In the data rows, the value 128 means zero.
Some points:
[133 209 140 118 147  91  87 119 106 169 140 109 139 138 157 166  82 122
 117 137  99 144 172  87 113 125 124 114 115 113 168 170]
[ 98 160 107 143 152 174 106 134 141 123 181 129 163 109 166 175 108 169
 147 129  87 118 162 100 181 146 174 140 154 182  83 109]
[133 106 106 138 157  89 124 127 159 125 129 138 157 161 157 120 118 100
 131 131 155 131 122 155 107 114 184  59 150 157 115 158]
[101 128 105 143 126 124 189 148 151 103 114 151 208 119 167 201  91 178
  98 117 116  80 158  40 119 133 138 171 137  94 165  91]
[109 108  99 104 102  96 135 127 130 141 105 156 118 103 119 123 142 145
 157 105 166 145 132 119 177 110 127 151 123 132 130 168]
[ 69 150 169 191 120 122 192 159 123 127 122  83 195 129 133  51 107 174
 107 171 123 109 177 167 148  61 131 120  87  41  70 148]
[144 113 145 135 111 136 149 131 152 170 120  87 155  90 154 135 125 100
 137 110 162 118 116 205 169 141 118 143 140 173 114 111]
[190 122 130 114  82 107 132 121 105 152  69 139  97 137 107 157 110 164
 147  93 146 112 123  94 113 126 138 154  77 102  78 164]
[143 125 188 141 125 164 126 135 156 110 177 111 115 130 140 139 137 111
 136 190 137 164 146  83  95 171 200 136  76  86  89 137]
[123 202  68 145 159 190  75  98  96  93 192 124 110 138 105 152 168 141
  79 146 195 128 149 108  93 137 128 107  90 139 109 132]
[144 151 157 128 200  84 107 176 114  97 132 133  87 162  81 150 104 176
  32 130 116 171 104 170 137 150 114 140  71 178 114  84]
[169 104 160 128 111 130 149  87 173 150 145 162 127 158 118 101 152  75
  58 146 112 143 182 159 166  98 114 129 135 192 116 121]
[ 73 100  85  59  83 129 130  82 128  99 121 175 148  46 119 153 114 109
  90 121 159  84 158 145 104 148 135 111 134 152 188  65]
[174  99 106 124 121  86  95 173 151 139  96  99  83 141 118  92 197 108
 145 175 157 104  88  97  88 100 123  61 103  87 164  84]
[135  89 129  90 120 132  65  84  87 113 107 195 158 124 104 174  65 101
 138 134 123 144 101 114 124 112 148 134  86 145 105  57]
[ 91 114 111 155 145 109 106 161 153 139  92 103 140 129 164 140 203 129
 124  69 161  94 113  99 130 154 122  48 120 173 165 117]
[143 102  93 130 143 133 151 174 180 146 174 102 111 107 101 160 194 121
 163 121 151 180 157 111 116 129 126 117 127 133 110 175]
[148  61  99 144 155 128 126 127  65 156 125  92 107  75 146 150 115  87
 140 137 173 119 147  55 105  89  83 151 150 158 116 106]
[156 104 193 128 152 140 134 150 171 137 106 138 139 109 114 145 141 145
 158 106 111  99 124 143 138 103 131 141 134 147 170 106]
[133 112 169 165 104 115 127 101 165  93 127 111 141 138 105 124  73 178
 149  97 100  97 173  89  89 168  63 114  93 110  72 161]
[158 129 130 106  81 138 103 126 121 105 150 120 157 143 156 129 100 151
 148 108 153 175 102 124 139 118 179 120 175 111 141  95]
[ 62  89 153 151 188 119 153 132 114  93 213 182 118  60 167 176  50  72
  69  62  48 151  72 106 110 100 102 150 172  72 201 127]
[135 141 127  97 161  43 152  99 102 102  92  85  61 113 139 122 168  95
  82 139  95 161 125 139 208 158 189 143  73 100 143  96]
[102  85 136  69 129  82 115 121  89 124 104 144 163 174  50  88 202 122
  98 115 109 133  61  89 190 154 166  88  96  75 136 126]
[135 117 206 105 122 122 137 127 137 113 108 105 185 104 132 159 164 100
 166 122 141 170 135 162 112 124 125 131 145 107  36 133]
[106 138 125 115 112 116 101  95 173 138 152 106 123 130 215  60 137 154
 100 101 129 144 150 109 163 140  67 131  84 136 108  76]
[ 84 199 158  73 159 108 137 105 195 105 121 107 170 159  43 114 121 135
 153 153 127 137 114  84 118 101 101 113 185  76 168  89]
[ 74  75 148 162 160 161 159  52 114 108  72 110  86 127 173 158 108 116
 119 118  69 175 117 156 109 138 151 161 126  93 134 143]
[142 113 136  72 147 138 110 167 126 116 151 145 143 131 140 119 138 123
 121 169 161 116 122 139  99 203 132 120 113 123 167 134]
[161 183  82 137  66 108 125 103 150  83 122 159 148 122 131 157 148 137
 149 128  79 147 138 151 112 130 140 117 112  82 166 118]
[128 163  75 100 173 123 119  72 135 120 158  83 114 175 104 110 198 179
 142  91 182 120 147 130 161 124 169 134  91 134 117 129]
[106 146 172 127 179 159 124 121 119 173 123 150 131 114 116 168 158 152
 139 138 144  83  94  90 133 127 126 161 180 127 100 111]
[109 129 193 134 150 141  66  86 110 135 120 110 138 181 134 121 153  93
 122 148 126  77 163 175 100  98 155 170  90 144 145 128]
[143 156 103 162 189 148 157 134 102 130 104 122 173 113 153 154 109  99
 126 110 124 153 147 127  68 128  87 129 120 115 179 178]
[115 123  90  95  61 141 142 132  81 121 119 125 122 123 106  42 166 120
 121 204  91 112 131 151  31 133 183 216 144 186 118 127]
[106  83  90 134 145 167 131 136 120 123 121  84 161 170  80  70  87 132
  82 135 151 110 151 134 106 125 173 116 139 159 127 160]
[ 71 131 109  94 131 102 147 122 161 140 142 122 138 102 126  95  74 206
 179 172 163 174 137 117 164  95 108 133 143 121 148 195]
[ 74 115 130 149 119 157 160 129 181 157  89 154  56 145  83 122 143 142
 177  55 110  98 118 150  89 145 131 102 142 140 154 123]
[139  48 110 107 188  91  81 151 195 148 100 172 108 137  98  93 117  89
 190 135 131 118 160 110 114 150 148 126 207 113  88  93]
[104  91 105  57  82 147 197 160 129 166  74  82 185 116 126 101 109 166
 145 151  78 141 129 189 114 116 162 120 107 119 139  63]
[118 131 108 124 133 197 119 180 108 184 133 162 121 138 111 121 108  75
 120 134 197 136 104 144 138 157 119 129  78 115 117 178]
[135 171 169 119 108 132 122 135 104 116 178 117 115 132 152 158 147  96
 182 128 187 132 128 172 118 115  99 216 121 102 153  96]
[ 90 124 126 131 143 150  88 155 133 140  80 177  86 117 155  78 185 169
 199  62 107 156 128 129 144 128 100 168 169 127 145  65]
[129 122 193  91 100 153  93 142  64 121 108  74 116 122 156 116  76 121
 118  71 140 149 160 132 102 141 145  87 185 104 145 126]
[169 115 119  93 130 123 155 100  84 154 167 129  77 129 104 122 146 117
 136 124  70  90 138 187 144  55  67  80 124 109  78 140]
[113 108 145 118 133 129 116  73 171 155 144 125  81 115 144 120  80 143
 123 161 112 138 178 190  68 116  93 167 147 151 120 174]
[120 106 138 145 156 180 140 139 171 206  99 115 144 131 121 110 115  87
 126 164  73 151 157  70 160 144 114 127 118 100 157 124]
[132 111 148 138 126  69 175 137 118 154 158 147  81  98 123 149 111 132
  79  69 133 197 108 166  64 159 101 137 130  89 133  54]
[104 129 137 146 155  91  85 159 115  79  87 131  68 181  93 140 184 123
 118 137  77 140 109  64 115 152 188 108 108 123  92 144]
[156 151 171 122 147 131  87 105 182 114  93 166 106 103 153  73 125 160
 152 100 187 129  82 131  64 136 113 119  95 155 139 140]
[162 127  93 133 117 176 136 100 124  80 112 127 131 145 122 136 164 139
 136 121  77 167 118 149 111 167 111 104 146 150 110 145]
[113 104  96 122  78 129 101  98 148 162 165 116 125 166 112 115 112 153
 115 118 110 118  94 139 154 140 146 102 160 126 113 121]
[115 100 142 189 104 102 114 110 165  88 150 179 147 141 125 134 140 117
 168 108 187 101 112 107 144  96 176 109 102 123 168 158]
[ 70  82 155 111 134 122 146 157 140 125 160 173 116 104 137 150 118 120
  68 106  88  90  96 169 151  99  95 183 157  90 167 178]
[156 111 136 121 121 147 104 159 135 122 137 207 108 153 110 167  68 153
 115 137 146 184 188 155 149 144 129 130  96 124 113 124]
[147 143 136 151 118 129 129 144  94 149 111 125 158 113 104 170 128 131
 137 132 143 144 184 118 164 123 144 140 128 156 200  90]
[169 140 165 111 133 153 116 124  93 136 130 148 128 126 150 122 115 196
 185 165  70  63 119 170 180 188 106  93 118 157 164 131]
[134  96 137  97 131 122 129 162 144  90 110 115  53 144 120 123 147 103
 127 131 137  80  96 137 154 138 134 107 173  75 100 124]
[148 167 151 129 144 106 172 173 155 106  98 130  44 179 176 121 146 131
  81 172 129 133  96  60 151 144 147 151 127 160 120 172]
[111 186 117  73 116 123 122 152  85 141 142 176 141 131 205 130 100 140
 111 102  93 103 169  69 100  23 162  96 137 120 119 120]
[149 128 143 106 126 151  93  94 147  88 174  68  93 132 122 159 125 101
 188 214 133 157 100 100 157 163 125 115  62 184 144 133]
[ 94 192 123 208  89  61 177 139  89 157  93 163 146  77 134  66 101 119
  97 199 160 122 104 156 157 179 125  88 182 133  85 160]
[149 110 126 153 113 181 123 167  84 124  89 134 111 161 114 131 163 150
 121 134 129 157 159 130 170  98 141 164 120 117 116 165]
[106 145 118 186 139 154  86 125 148  54 102 127 194 110 156  88 109 164
  92 178 192 182  32 132 152  70  83  78  92 155  98 117]
[119  68 186 112  84 142 129 135 103 141 179 117 159 138 189 147 116 133
 122 133 121 108 133 121 105 142 132 120 141 160 131 181]
[141 119  90 101 149 121  67 143 140 148 105 117 119 127 152 166 137 107
 160 117 172 122 148 206 144 164 107 135 151  99 115 130]
[157 115 112 133  88 178  87 138 143  79 111  45 123  66 155 127 104 126
 114 104 100 156 189  99 139 105 104 124 154 131  92 201]
[133 148 149 170 130 113  90 173 149 189 217 133 129  69 175 144 172 146
 120 104  68 142 127 109 123 116 131 127 124 125  83 160]
[194 157 132 135 125 140 124 112 170 172 163 110 134 138 170 119  85 148
 103  96 126 125 111  81  86 178 141 181 171 118 134 158]
[157 152 130 107 143 163 125  87  72 161 135 108  97 107 116 136  95 134
 135 153 153  76 102 125 124 139 129  78 111 123 134 151]
[144 148 168 229 103  76 102 116  76 133 163 124 169 108  88  75 115 120
 113 108 168 143 185 143 118 151 102 106 124 184 155 141]
[122  89 127 168 183  60  95 126  85 161 148  92  82 108 125 141 155 183
 147 173 111 148 132 119 119 109 134 148 164 122 152 125]
[ 62 103 142 124  90 148  89 176 157 150 105 112 105 191  75 157 138 142
 110 101 159 161 110 141  96 131  89 134 149 131 164 130]
[134 142  89  62 165  50 143 174  82  64 109 105 159 129  50  77 141  62
 165  97 124 107 110 121 127 159 215 159  72 168 126 241]
[ 85 116  87 255  81 121 110 107 170 122  85 136 155 141 128  56 119 137
 119 174 174 118 153 130 166 152 106 105 142  21 120 124]
[ 66 159 131 118 149 152 168 135  95 145 130 160 135 126 148 121 110  71
 164  90 113 125 108 118 107 164  97 121  98 139  83  53]
[175 121 123  91 121 191 119 143 155  98 123 127 149  93 107  73 167  98
 118  93 109  98 135 110 137 140 116 150  81 119 175 132]
[124 187 127 113  87 143 158 135 132 109 101  83 175 156 133 116 114 159
 152 156  86 154  80  43 170  68  90 150 148 134 135  80]
[156 133 131 157 119 158 178 101 117 130 122 186 120 125  98  81 154  98
 164 128 141 163 152 169 116 139 139  63 180 158 155 121]
[180 117 133 164 118 144 187 131 122 103 155 145 144  82  52  74 124 140
 128 155 146 107 131  64 126  84 169 119  88 158  99 159]
[129 118 150 124 127 150 148  52  94  85 120 106  88  69  83 140 133  99
 110  96 149 133 120 174 124 137 199 115 114 153 154 125]
[106 117  89  98 133 149 184 118 101 162 121 151 113 151 164 134  50  92
 183  98 129 115 146 180 143 103 113 132  94 191 149  88]
There is one direction along which these points spread out most. Take the direction at right angles to it along which they spread out most. Go by this last direction. For each point below, how far along it does it lie, from 0 to 99? The average is 50, and the first point in the table lies past the average. One standard deviation of the points above along it is 16.
[159 123  85 154 191 138 103 128  99 122 164 152 163 131 159 196 168 169
 161 157 123 111 108 159  81 136  95 131 111 127  95 142] 50
[126 166  94 185 111  92 135 131  77 137 108 144 154 129  99 103 141  63
 113 146 114 108  87 135 149 114 111 135 165 182 120 178] 60
[120  61 136 110 128  95 191  93 123 105 121 139 144 235 174 154 169 143
 141 104 173 125 149  87 129 158  32 146 189 135 114 122] 47
[ 98 246 129 105  68 136 174 164 146  65 113 134 139 136 173 193  99 113
 113 182 123  81 157 110 177  41 133 103 136 140 119  90] 74
[132 110 113 130 156 101 172 171  90  32 196  85  45 121  78 102  94 135
  99 133  92  92 118 130 151 175 127 150 100  98 114  88] 38
[182 117 100 165 147 140 177 109 114 154 186 111  90 170 135 123  74 110
 118  80 130 148  37 192 131  99 200 155 124 111 153  92] 32
[177 148  99  85 159 130 127 107  95 140 181 191 147 167 179 121 187 106
 122 135 108 148 153  91 142 135  89 140 157  93 130 153] 48
[131 137 155  87 130 168 190 118 126 166 115 120 147  94 121 190 145 166
  89 130 136 140 144 123  98 136 137  93 162 122 143 131] 48
[119 135  95 112 104  92 121  91 202 186 109 122 146 109 152 186 143 113
 108 140  98 110 118 116  92 121 116 163  87 125 105 145] 51
[131 187 107 169 124 107 138 170 204 107 115  51 179 177 130 152  93 111
 147 128  64 112 143 121 152  78 108 113 150 123  88  81] 76
[189 122  96 142 135 115 102 137 148 115  77 136 157  98 156 127 130 173
  81 161 124  98 122 197 130 102 108 144 157 116 130 100] 57
[111 118 115 139  41 104  71 119 103 177 153 140 104 147  95 160 152 119
 167 117 124 127  76 133 120 133  91 126 116 142 155 141] 38
[152 165 109  98 121 142 109 103 111 175  98 139 126  91  55 102 130  85
  97  87 163  63  99 161 179 158 122 172 186 142  90 110] 34
